Each row is where one point has got to under a steady rotation. How many steps took it there?
The counts run from 0 to 177.
[ 57 136 159 141  96 123 123 129 155 138 180  83 135 114 189 188 140 118
 125 112 126 124 103 126 141 154 118 133 134  91 105 114 173 133 134  90
 109 118 149 125 175 148 121 155 120 156 149 141 161 137 132 100]
58
[ 98 128 148 118 163 141 151 138 146 130 137 114 184 129 183 183 124 145
 115  77 134 133 103 125 162 174 124 129 116  86  99 107 143 115 152 104
 108 146 157 112 159 171  90 138 119 146 151 113 113 156 152 132]
52
[115 120 123 135 126 146 164 121 177 139 168  91 127 114 172 186 130 133
 126 100 113 103 124 101 109 140 110 118 143  47 106 131 115 126 131 107
 159 139 154 161 167 131  91 103 106 146 175 148 121 112 132  86]
76
[133 134 121 145 105 129 157 127 174 142 179  81 153  96 177 164 128 123
 113  94 141 126 132  81 106 118 122 104 140  43 104 130 147 115 115 110
 133 102 141 124 169 146  89 107 106 159 161 131 130 117 110 109]
136
[134 100 120 145 136 138 149 108 160 152 141 133 160 105 188 166  77 132
 118  61 135 114 122 129 145 149 113 130 114  86  88 118 157  91 118 124
 115 146 129 170 154 139  56 102 125 113 159 119 124 141 141 132]
164
[111 124 131 129 101 160 132 118 156 167 162 102 140  75 188 161 101 121
 120 105 119 121 132  93 134 118 106 144 154  82  99 132 137 110 119 124
 120 139 126 167 188 113  81 115 144 138 180 176 148 103 150 127]
99
[108 107 117 110 103 152 124 137 141 174 155  91 140  84 178 149 101 156
 118 115  97  90 112 106 156 152 149 130 122  73 106 109 177 127 127 124
 139 139 146 120 153 104  83 135 133 137 171 151 128 171 154 117]
94
[126 145 132 151 113 137 159 128 172 152 176 100 176  98 190 179 129 114
 119  92 146 139 131  86 125 122 120 110 144  64 103 132 141 102 111 107
 114 119 133 133 177 163  85 120 117 160 155 135 137 118 128 123]
54
[108 109 126 104 147 169 158 134 169 151 139 117 124 112 182 170 105 145
 126  85 106  95 125 115 137 162 102 153 121  86  86 117 111 138 151 114
 149 168 147 170 165 129  83 100 125 119 184 128 116 105 143  98]
157
[131 107 113  89 137 149 137 147 140 140 139  85 142  83 178 142  87 162
  94 102 142 103 123  91 124 141 109 154 110  57  94 113 144 143 142 134
 139 130 163 109 172 119  74  95 122 121 171 135  98 141 121 120]
11
[ 83 105 114 147 107 122 130 126 161 131 150  90 117 124 185 129 107 153
  96  78 125  78 100 105 142 155 124 137 103  63 110 114 181 127 114 126
 151 144 140  96 153 122  92 118 113 120 146 100 116 153 119  77]
146
[103 114 122 126  77 135 142 137 172 146 173  84 113  94 191 143 113 138
  94 104 109  83 123  90 126 137 119 152 124  72  90 120 160 138 117 124
 149 126 132 117 178 131  90 100 124 125 142 105 125 114 109  74]
4
[114 105 122 137 132 142 163 119 176 137 174  96 129 129 181 185 124 145
 128  89  96  94 115 128 130 155 132 115 122  56 102 115 139 127 139 114
 154 137 150 161 136 129  91 102  96 136 167 116 116 142 146  77]
8
[122 141 136 133 111 127 133 132 148 131 147  97 170  97 198 150 105 123
  81  91 173 136 124  82 122 121 107 139 139  77  96 125 154 108 110 112
 101 117 135 102 199 162  91 116 127 130 133 117 122 118 102 131]
55
[ 53 118 147 134 127 126 123 129 139 104 143  96 101 123 170 140 113 142
 115  78 146 103  81 128 127 169  92 151 114  57 111 120 163 139 147 105
 134 145 165 105 173 119 117 131  98 132 170 147 126 150 123  91]
6
[113 115 137 145 119 131 133  92 152 135 160 114 146 114 190 176  93 124
 137  91 134 113 106 146 140 161 126 127 130  69  99 106 164  87 140 117
 124 132 145 177 150 120  73 121 113 120 163 167 146 163 155 132]
163
[ 78 126 147 172 117 129 123  96 133 126 144 103 153 109 189 158 113 129
 121  81 123 114  91 121 168 153 138 139 154  89 115 111 186  84 127 113
 115 155 123 144 161 128  89 148 124 127 149 159 159 165 164 108]
36
[130 123 128 101 144 170 129 129 126 146 133 108 161  77 183 154 100 145
 113 100 144 117 115  95 122 138 111 153 142  70 105 116 126 108 144 127
 118 139 151 151 179 121  67 109 132 123 192 175 115 135 150 149]
25
[ 89 130 142 142  90 128 137 137 153 137 175  66 140 114 188 161 134 148
  94 110 100 103 103  96 162 152 149 140 132  76 106 112 176 133 128 113
 147 135 139  98 168 152 112 135 117 146 131 109 129 142 130  68]
131
[ 76 128 146 111 121 156 129 158 136 153 134  92 153 101 186 143 129 153
  91 102 110 110 105  85 178 156 135 155 136 101 102 121 152 136 140 117
 119 160 137  95 181 137 105 152 147 148 154 122 119 135 146 100]
116
[101 126 136 144 117 132 157 130 179 149 171 117 156 126 206 189 119 119
 116  84 121 131 130 127 143 152 107 132 120 100  87 124 134 117 119 100
 115 137 125 146 173 186  87 108 121 143 129  85 133  99 127  98]
127
[139 104 101 132 125 140 163 116 182 158 167 105 143 101 180 165 100 143
 118  72 123 103 130 117 103 134 114 109 108  54 103 125 144 108 111 126
 138 122 135 147 154 131  63  92 107 131 161 113 112 125 119 111]
150
[ 69 130 167 134 116 139 123 131 135 141 155 108 159 112 207 194 113 119
 121 100 119 134 110 135 170 167 119 152 130 115  92 110 148 115 144  88
 101 146 135 150 178 154  98 148 142 134 140 139 149 141 154 121]
44
[ 72 141 154 183 117 126 130 107 142 122 148 110 160 130 195 172 128 117
 123  76 132 122  96 124 161 156 129 121 156  80 110 119 166  91 120 101
 118 153 128 134 161 155 106 156 112 141 138 138 151 145 157 100]
118
[102  97 104 131  80 140 120 127 161 173 156 108 143  79 189 127  93 132
 120  98 115  98 115  99 153 131 129 132 121  77 108 127 206 115  99 134
 124 129 124 122 162 106  69 135 139 132 158 139 150 154 135 124]
27
[114 136 122 123 163 158 163 147 161 151 138 122 181 124 180 165 132 145
 110  67 129 129 120  92 144 156 126 113 130  78 106 125 121 117 138 109
 112 160 144 113 162 164  85 137 125 158 168 106 100 126 148 119]
120
[124 149 148 140  97 134 137 125 141 139 170  80 177  84 191 169 115 120
  92 112 144 131 118  83 141 120 136 138 164  70 104 117 154 105 121 110
 109 111 141 117 187 158  89 128 133 147 144 144 138 133 131 125]
122
[105 114 143 115  88 144 112 130 131 152 155  96 145  63 188 154  88 131
 111 124 126 102 111 103 144 133 118 166 139  94  93 115 159 122 134 120
 120 130 140 147 193 113  80 119 151 125 163 174 152 132 141 135]
167
[ 80 111 131 127 150 145 143 106 152 120 130 129 121 125 185 159  92 129
 121  62 143 114 108 143 126 168  73 152 107  85  91 120 144 120 146 110
 126 165 152 155 174 130  93 104 106 109 174 137 132 125 130 119]
156
[ 71 113 132 132  75 120 135 138 176 156 185  79 108 100 183 160 121 135
 122 110 103  99 114 119 137 141 120 132 111  77  96 113 178 144 115 104
 141 118 143 110 167 120 107 134 118 146 150 127 146 132 113  86]
72
[ 79 141 164 130 124 132 148 127 154 132 171  99 160 123 202 207 121 127
 129 109 138 136 115 142 147 170 111 134 129  98  88 109 140 118 147  87
 103 131 146 146 175 172 105 136 124 144 144 131 139 133 138 126]
126
